First come named turns, each shown by rows before and after it. For each pair of rows after them, which turns, in which order, take the first row to the second? The first pair is done for you.
U (before => after):
[  2  -1   7   0  -3   5   1   6   0 -10  -5  -2   1  -3  -2   1  -3  -5
   1   2   5  -4   1] => [ 2 -1  9  0 -5  4  0  3 -2 -8 -5 -4  3 -4 -2  2 -3 -6 -1  0  5 -3  0]
[  7  -3  -8   0  -5   0 -11  12   0  14  19   6  13 -19 -15  -4  -3  10
  -2  -4   8  -9   5] => [  5  -1  -3   3  -9 -14 -13  -9  -9  16   7   0  11 -25  -8   7   1   2
 -11  -9   3   3   5]
[-6  3  0  2  3 -2  4 -5 -1 -6 -4  3 -6  3  1  2  3 -2  0  0 -2  0  4] => [-5  2 -1  2  1  3  3  2  3 -7  1  4 -4  4 -2 -2  2  0  3  1  1 -3  4]
[  5  10   2   7  -5  -9  -4 -15  -6   0   1   8  -6  -1   3   5  -5 -16
 -22   0  23   0  -1] => [ -4   8  -2  11   4 -12   4 -17  -4 -12  -9   9 -12   6  10  19   3 -12
 -14   1   5   8   2]
F (before => after):
[  1  -7  -4 -11   4  14   7   2  -7  16  -1  -4   0  -2  -5  -4  -4   9
  17   9 -13  -9   8] => [  0  -8  -5  -9   3   6   2  -5 -12  21  -5  -9   5  -7  -1   2   2   9
  13   8 -17  -2   4]
[  4   3 -13   0   5   0 -14  -2 -12  -1  -1   6  22  -5   0   3   0  -9
   0 -15  -9 -13  -5] => [  1   7 -10   3   7  -3 -13  -8 -13  -7  -8   8  18  -3   3   7   1 -12
  -1 -17 -11  -9  -2]
[  4  -9   7  -2   4   2   2   5  13 -19  -4   6  -3   2  -8   1   0   2
   8  -1 -14 -10  -4] => [  7 -13   4  -3   1   4  -2  11  13 -10   2   1   5  -3 -10  -1  -1   5
  10   1 -11 -13  -7]
X (before => after):
[  7   3   7  -3  -6   0   6  -5  -4 -10  -3   3 -10   7  -7  -9  -6  -3
  -7  -2  13  -6  -3] => [ -5   5  -4  -3   1  -8  10  -3   5  -8   8   7 -13  15   0  -7  -1   4
  -8   3   2   0  -2]
[ 3  7  6 -2  3  5  7 -2 -1 -5 -3  3 -7  4  2 -6 -6 -3 -2 -1  6 -6  5] => [-2  8  0 -2  8  1  8 -1  4 -3  3  5 -9  8  5 -6 -4  2 -2  2  1 -3  6]
[ -3   3  11  -8   4  -6  -5  -4  -9  16   5  -7   3  -3  -6   4  -6  -6
 -10  -7  12  10  -5] => [-10   2   0  -7  10  -7  -4   3  -1  19  14  -6   5   2  -4   5  -2   2
  -7  -3   4  10  -5]
L (before => after):
[ -6  -1 -12   0   0 -11  -2  -1   4   8   8  -1   7  -2   6   5   2   3
  -3   2  -5   4  -1] => [ -5   1  -3   2  -2 -13  -2 -10   0  -5  -4  -1   1  -2   9   9   2  -3
  -5  -3  -4   7   0]
[  2  -9  -3  -2   0   6  -2   0  -6  -1 -10  -7   4  -4   1   5  -1   2
   9   3 -15   2  -2] => [10  3 10 -2 -6  0 -8 -5  0 -9  0  1 -2 -1  0 -6 -9 -7 -6 -5  8 -2 -2]
[  1   1 -13   1   2   0  10   3   1  10  -4   2   4  10  -2  -1   3   9
   0   1  -5   3   9] => [  5   5   0   4  -2  -3   9  -7  -3  -4 -14   4  -4   9   1   1   1   1
  -6  -5   3   7  10]
Now pairs of rows:
(2 to 3 turns a pair)
[  8  -1   4  -9   2  10   9  -3  -4   3 -15   8  -7  -1   0  -2  -5   2
   8   1   3  -6   6] => [  6  -1  -3 -10   1   6   6  -3  -2  21  -5   5  -1  -4   0  -6  -5   4
   5   3   4  -5   5] | L then U then L
[ -5   6   1   1   7   3  -1   8  11  -2  17  -5  -9  -4   7   9   7   0
  -2   5 -15  10  12] => [  0   3   9   3   2   1  -5   0   1  -6   4 -12  -5 -11   7  17   9  -5
  -2   0 -14  13   9] | U then F then L
[  4  -4   1   9  -9   0  -8   5  -5 -14  -8  -7  -3  -3   1   2  -3 -11
   3  -1   7   1  -2] => [  1   0   0  10  -9  -9  -9  -4  -6  -4  -3  -7  -4  -5   6   5  -2 -12
  -7  -1   8   7  -2] | L then U then F
[ -8  -5  -2  -2  15 -14   2   1   9   5   9   7   6   7  -9   0   3   7
   2  16  -5  -4   6] => [ -9  -8   2  -1  15 -13   6  -3   4   0  -3   5   5   6  -8   6   6   6
   5  15 -12  -2   8] | L then L then L
[ 3 -1 -4  4  5 12  3  4  2 -3 -6  2 -3  4  1  6 -1  2  5  5  1 -7  7] => [ 6 -3 -3  4  3 13  1  3 -2  2 -7 -1 -1 -1 -2  5  0  0  5  4  4 -7  6] | U then L
[-1 -6 -9  3 -2 -3 -9 10  6  5  3 -9 11  1  3  7  9  9  5  0 -8 -1 -7] => [  7  -2  11   4  -7  -2  -6  -6  -5 -10 -17  -5   1  -1   2  10   3  -4
  -1  -9   0   1  -2] | X then F
[  0 -12  -5   2  -3   5  -4  15  10 -18   0  -1   8  -3  -3  -3  10   8
  17   4  -6  -9 -10] => [  3  -7  -3   1  -5   3  -7  18  15 -17   9   1   6   0  -4 -10   4   5
  10   3   4 -12 -10] | L then L
[  2   8   8   3 -14  15 -17   4 -12   4  -1  -7  -5  -3  -2  -3  -4  -1
 -14  -6  20   0  -8] => [ -5  -3  -6   2 -11  16 -11   4 -17  21  -4 -15   3  -8   0   6   5   7
  -3   2   2   4  -8] | L then U
[ 4  2  6  1 -6 -8 -8 -8 -4 -3 -8 -1 -5 -2  1 -3 -6 -9 -8 -6  8  2  1] => [-3 -2 -6 -3  4  5  0 11  8 -4  3  6 -7  8 -3 -9 -5  3  4  5 -1 -5  5] | U then F then L
[ 9 -2 11 -3 -9  2 -8  4 -7 -5  5 -3  0 -4 -5 -4 -7 -3 -5 -3 16 -8 -6] => [ -3  -4   8   0   0  -5  -1  -5  -6 -19 -12  -3  -6   0   5  13   2   0
   1  -2  -6   6  -3] | U then U
[  8   1  -3   1  -8 -22 -25  -8  10  -3  14 -16  27  -9   9   3  15 -12
 -31  -6  18   6 -13] => [  5   1   2   3  -7 -22 -24 -10   9 -17   5 -14  23  -8  10   9  17 -14
 -29  -9  16   9 -13] | X then L then L
[ 11   9  13 -10   7   8   0  11   4 -23   7  25 -14  10 -16 -10  -7   2
   5  -1   6  -8  -2] => [ 18   6  15 -10  -7  -5  -9 -15 -19  20   2   4   2 -15 -15  -4  -5  -6
  -8  -7   9   1  -9] | L then U then U
[  5  -9  -3  -3   9   0 -14   8   6  11  -6 -12   2  -9   4  -3   0  -2
   4   0   8  -3  -8] => [  3  -3   0  -4   9  -2 -14   7  11   8   1  -5  -2  -5   4  -9  -4  -3
  -3   1  14  -4  -6] | L then F then L
[  7  -7  -2   3   2  13   0  19   6  -4  -2  -3   1   0  -7 -12   0  -4
  12  -3   6 -11  -1] => [ 10  -4   4   4   0  12  -1  15   6 -10  -4  -2  -2   1  -8 -12  -1  -7
   9  -5  11 -11   0] | L then L
[ -3  10  -3   7   3  13   2  15  17 -17   1  10 -13  11   6  -6   5   2
   5  -9   0  -6   4] => [ -3  -2 -16   9  -3   3 -11  16   9  12   4  -9  10  -4   8   1  16   8
   8  -6  -8  -1  -8] | L then F then F
[  3  -4   3 -11   0   6  -3 -19   1  22   4  -6   6  -3   8  -6  -2   5
  -8  10  11  11  -4] => [  0   2   9  -8   1  -1  -3 -25   4   9   1  -1  -2   1  13  -2  -2   2
 -13   8  12  16  -2] | U then L
[-11  -8 -11  10  -1  -6  -6   2   5   1  12  -9  11  11  -1  20   9   9
   4   1  -7   5   2] => [ -7   1  -6   9  -6 -13 -11   0   7   3  21  -6   8  10  -2  12   2   5
  -9  -3   9   3   0] | L then L then U
